[4, 25, 1, -57, 61, 0, 13, 17, 22, 18, 5, 0, 94, 18, -26, -34, -28, 33, 20, 19, -69, -36, 7, -89, -3, -31, -15, -29, -71, -4, -21, -26, 85, 5, 2, -61, -1, 15, -57, 39, -3, -29, 51, -64, 39, 18, -45] : <148>
[-63, -88, -24, 36, -46, 5, -20, 11, -2, -22, 11, 17, -110, -13, 20, -33, 43, 70, -45, -27, 42, 20, 1, -4, 28, 51, 11, 32, 55, -39, -8, -38, -19, -24, -7, 39, 12, 48, 56, 0, 12, 68, -71, 10, -2, -24, 29] : <155>
[1, -63, 20, 51, 29, 43, 12, 11, 0, -4, -2, -13, 20, 55, -110, -7, 42, -20, -8, 11, -24, -33, 48, 11, 56, 12, -2, -71, -24, -22, -45, -27, -24, 28, 36, 32, 39, 69, 17, 5, -39, -19, 10, -38, 68, -88, -46] : <139>
[55, 82, 21, -43, 53, -5, 19, -5, 7, 24, -8, -15, 118, 18, -23, 18, -42, -49, 42, 27, -52, -27, 1, -19, -24, -51, -12, -33, -64, 31, 4, 24, 40, 22, 4, -50, -10, -36, -63, 10, -13, -65, 75, -26, 11, 26, -38] : <43>
[66, 71, 28, 24, -14, 0, 5, -21, -17, 12, -20, -10, 22, 3, 10, 76, -13, -115, 17, 1, 36, 8, -2, 96, -22, -31, 1, 2, 16, 45, 34, 82, -43, 26, -5, 18, -8, -66, -4, -36, -25, -47, 31, 38, -34, 12, 23] : <136>
[-55, -59, -19, -15, 14, 6, -6, 29, 21, -2, 15, 19, -15, 7, -4, -60, 15, 93, -28, -11, -19, -19, 8, -86, 25, 19, -3, 6, -13, -44, -26, -51, 69, -16, -8, -20, 9, 59, 1, 37, 5, 35, -19, -53, 37, -5, -10] : <162>
[-57, -72, -18, 20, -21, 8, -16, 22, 9, -8, 11, 21, -69, -1, 13, -37, 32, 72, -41, -26, 24, -1, 9, -35, 27, 32, 4, 23, 28, -40, -15, -30, 29, -16, -14, 15, 10, 52, 32, 15, 2, 50, -46, -24, 16, -15, 16] : <74>
[63, 85, 22, -30, 35, -6, 16, -17, -3, 17, -13, -21, 96, 8, -18, 38, -38, -75, 45, 26, -33, -12, -4, 19, -28, -45, -7, -29, -43, 43, 13, 38, -2, 21, 9, -29, -10, -51, -48, -7, -8, -62, 63, 4, -7, 21, -24] : <89>
[-52, -67, -16, 26, -23, 8, -16, 21, 8, -6, 9, 22, -52, -1, 16, -30, -52, 59, -44, -28, -52, 1, 9, -23, 25, 31, 3, 27, 32, -38, -9, -19, 25, -13, -53, 18, 10, 45, 35, 10, -2, 46, 21, -20, 12, -14, 21] : <142>
count <155>: [-71]	1
order: [-19, -24, -7, 39, 12, 48, 56, 0, 12, 68, -71, 10, -2, -24, 29, -63, -88, -24, 36, -46, 5, -20, 11, -2, -22, 11, 17, -110, -13, 20, -33, 43, 70, -45, -27, 42, 20, 1, -4, 28, 51, 11, 32, 55, -39, -8, -38]	<155>
rev: [15, -14, -16, 29, -30, -15, -40, 28, 23]	<74>
count <142>: [-52]	4
rev: [-51, -24, -19]	<43>
then: [32, 4]	[23, 28, -40]

